(in the rows, 128 means zero)
One turn moves each row of this set onto another row. After a few examples, where does it send each row asked below?
J_315: [127 134 115  92 113 158 128 122 129 111 141 128 109 125 146 141  99 120
 118  92 132 127 165 122 142 146 113 108  95 153  87]
J_537: [137 159 105 122 145 171 115 133 129 113 159 116 108 123 146 130 107 110
 144 104 138 145 151 142 110 151 157 112 140 152 125]
J_98: [144 128 120 129  98 143 130 114 122 118 133 117  91 107 134 158 112 135
 140 105 133 120 155 122 138 158 108 102 100 161 109]
J_3: [126 128 121 102 114 147 146 139 117 115 151 113 108 112 129 135 100 146
 145 101 147 140 143 126 132 161 120 102  83 143 102]
J_130: [114 139  96 128 116 128 115 151 120 126 120 134  88 109 125 141 104 137
 148  99 111 163 154 101 130 134 128 118 133 159 113]
J_323: [139 119 100 120 121 136 125 150 127  97 125 126  88 113 158 132  82 128
 168 111 129 145 135 108 126 136 132 128 108 143 116]
J_725: [138 152 123  96 118 179 113 127 125 114 111 141 111 104 141 136 102 130
 142 107 139 145 153 116 154 149 127 100 115 181  96]
J_382: [133 154 104 139 130 170 126 127 120 116 149 118 102 126 141 142 118 109
 150 106 140 162 152 140  97 149 146 117 137 148 135]
J_753: [137 144 121 122  90 144 123 128 116  93 137 137  93 122 123 151  92 130
 138  96 151 129 158 118 139 155 119  93 104 147 112]
J_244: [130 164  94 127 137 163 129 128 127 122 156 113 107 114 161 134 114 115
 148 104 140 152 152 149 109 137 141 122 137 145 124]
J_266: [149 145 117 125 123 154 125 121 108 123 111 139 122 121 160 135 104 133
 151 117 138 163 140 125 133 150 121  98  93 173  86]
J_281: [113 133  97 152 115 149 125 144 120 124 115 109  93 117 156 146 137 109
 151 109 132 130 152 156 124 141 134 103 109 156 106]
J_979: [130 156 125 121 121 163 117 129 103 123 111 139 112 123 133 141  99 141
 146  99 145 178 142 117 125 162 119 109 104 171  96]
J_256: [139 149  95 135 139 173 112 122 119 104 148 114  94 121 141 132 119 116
 142  99 130 146 156 144 109 147 149 128 129 163 137]
J_297: [103 150 106 148 127 164 101 158 121 101 127 113  81 130 137 146  98 114
 139  93 147 133 149 139 116 165 141 115 121 157 104]
J_480: [ 92 151  96 126 128 179 110 150 138 101 125 117  89 112 150 146 114 116
 127  99 126 121 154 142 126 156 150 110 109 155 111]
J_588: [126 146 107 104 112 139 127 139 107 130 151 122 114 115 122 146  98 137
 123 105 126 136 157 124 139 148 115  90  98 150  88]
J_119: [105 150 101 134 129 144 132 171 123 130 132 108 102 111 140 143 117 114
 150 115 143 140 153 155 123 142 141  95 114 139  99]
J_703: [138 132 123 130  96 130 128 122 109 112 135 137 117 107 154 142 115 135
 124 103 135 130 157 127 122 161 124 110  89 156  99]
J_7: [110 144 110 154 125 143 121 159 120 113 121 121 100 123 158 142 115 107
 138 103 148 145 156 151 103 156 140 121 108 146  97]
J_959: [123 142  94 109 116 135 115 151 120 105 121 143  94 112 138 142  91 135
 153 103 110 150 141 108 124 133 146 110 111 132 128]
J_855: [140 158 110 101 110 163 123 139 106 125 113 141 117  92 133 144 104 134
 146 123 136 157 155 123 145 133 119  99 105 165 103]
J_551: [129 108 117 108 111 146 115 146 126 108 116 140 105 129 154 124 105 108
 153 103 118 151 145 101 125 142 148 115 122 158 107]
J_990: [137 153  82 143 130 162 114 125 115 104 156 118 102 121 153 121 120 116
 145 106 132 143 153 147 123 136 150 111 135 169 123]
J_878: [127 149  94 125 133 180 119 134 123 110 159 111 102 115 131 126 123 116
 143 111 130 147 155 138 122 145 155 106 139 169 130]
J_142: [126 149  83 126 125 173 135 132 119 112 155 114 106 107 149 127 126 115
 149 114 136 153 156 145 119 127 144 116 130 157 132]
J_397: [109 121 111 107 114 155 115 151 125 130 125 120  95 116 146 137  96 122
 152  99 121 158 142  95 126 143 123 132 136 162 103]
J_651: [142 150 111 112 122 173 113 122 107  97 106 140  95 123 127 142  91 141
 151  98 142 162 146 120 139 150 119 110  91 165 114]
J_896: [118 134 105 126 121 133 127 146 142 107 127 150 112 114 161 130 101 127
 142 116 111 155 147  98 125 144 153 101 118 153 102]
J_228: [106 141  89 118 120 164 112 159 120 118 127 111  98 118 152 136 120 102
 140 107 130 119 156 154 138 132 141 101 116 154  96]
J_151: [132 150  95 143 122 165 129 128 116 119 157 114 107 128 155 129 119 108
 156 111 146 156 147 143 114 138 142 105 145 159 120]
J_59: [113 136  91 145 111 169 108 148 119  96 121 113  80 126 138 148 115 109
 150 107 131 118 146 145 132 149 147  91 110 156 118]
J_200: [151 154 100 125 126 158 116 110 115 115 108 132  98 114 146 143 104 146
 153 109 127 149 144 127 151 141 113  97  94 176 101]
J_898: [100 144 114 133 137 167 132 164 141 109 130 106  92 112 144 145 108 119
 146 107 150 139 148 144 111 164 145 117 105 142 109]
J_605: [109 148 117 109 115 151 142 116 142 109 141 129 104 113 141 145 108 151
 125  86 134 138 154 121 136 162 122 103  88 147 105]
J_711: [116 143 105 133 123 133 112 127 143 126 124 131  94 114 160 144 101 144
 152  98 105 144 130 100 127 155 140 105 130 159 108]
J_679: [131 122 108 114 136 133 121 139 145 124 122 112  86 109 153 128 102 139
 168  97 117 138 137 112 141 143 132 122 123 161 108]
J_686: [145 158 121 104 126 155 128 137 114 127 115 126 112  86 147 141  96 149
 159 112 150 156 141 130 134 148 117 119  97 157 105]
J_662: [123 142 129 124  95 136 115 130 107 115 141 129 104 118 139 137 101 137
 130  80 157 137 157 121 132 165 114 117 113 163  92]
J_366: [137 169 127 106 130 164 116 125 134 108 114 144 114  98 151 138  93 150
 145 103 145 150 142 122 138 163 137 106 101 164 105]

J_855 moves to J_200
J_959 moves to J_711
J_3 moves to J_703
Now find these:
J_898 moves to J_7
J_990 moves to J_878

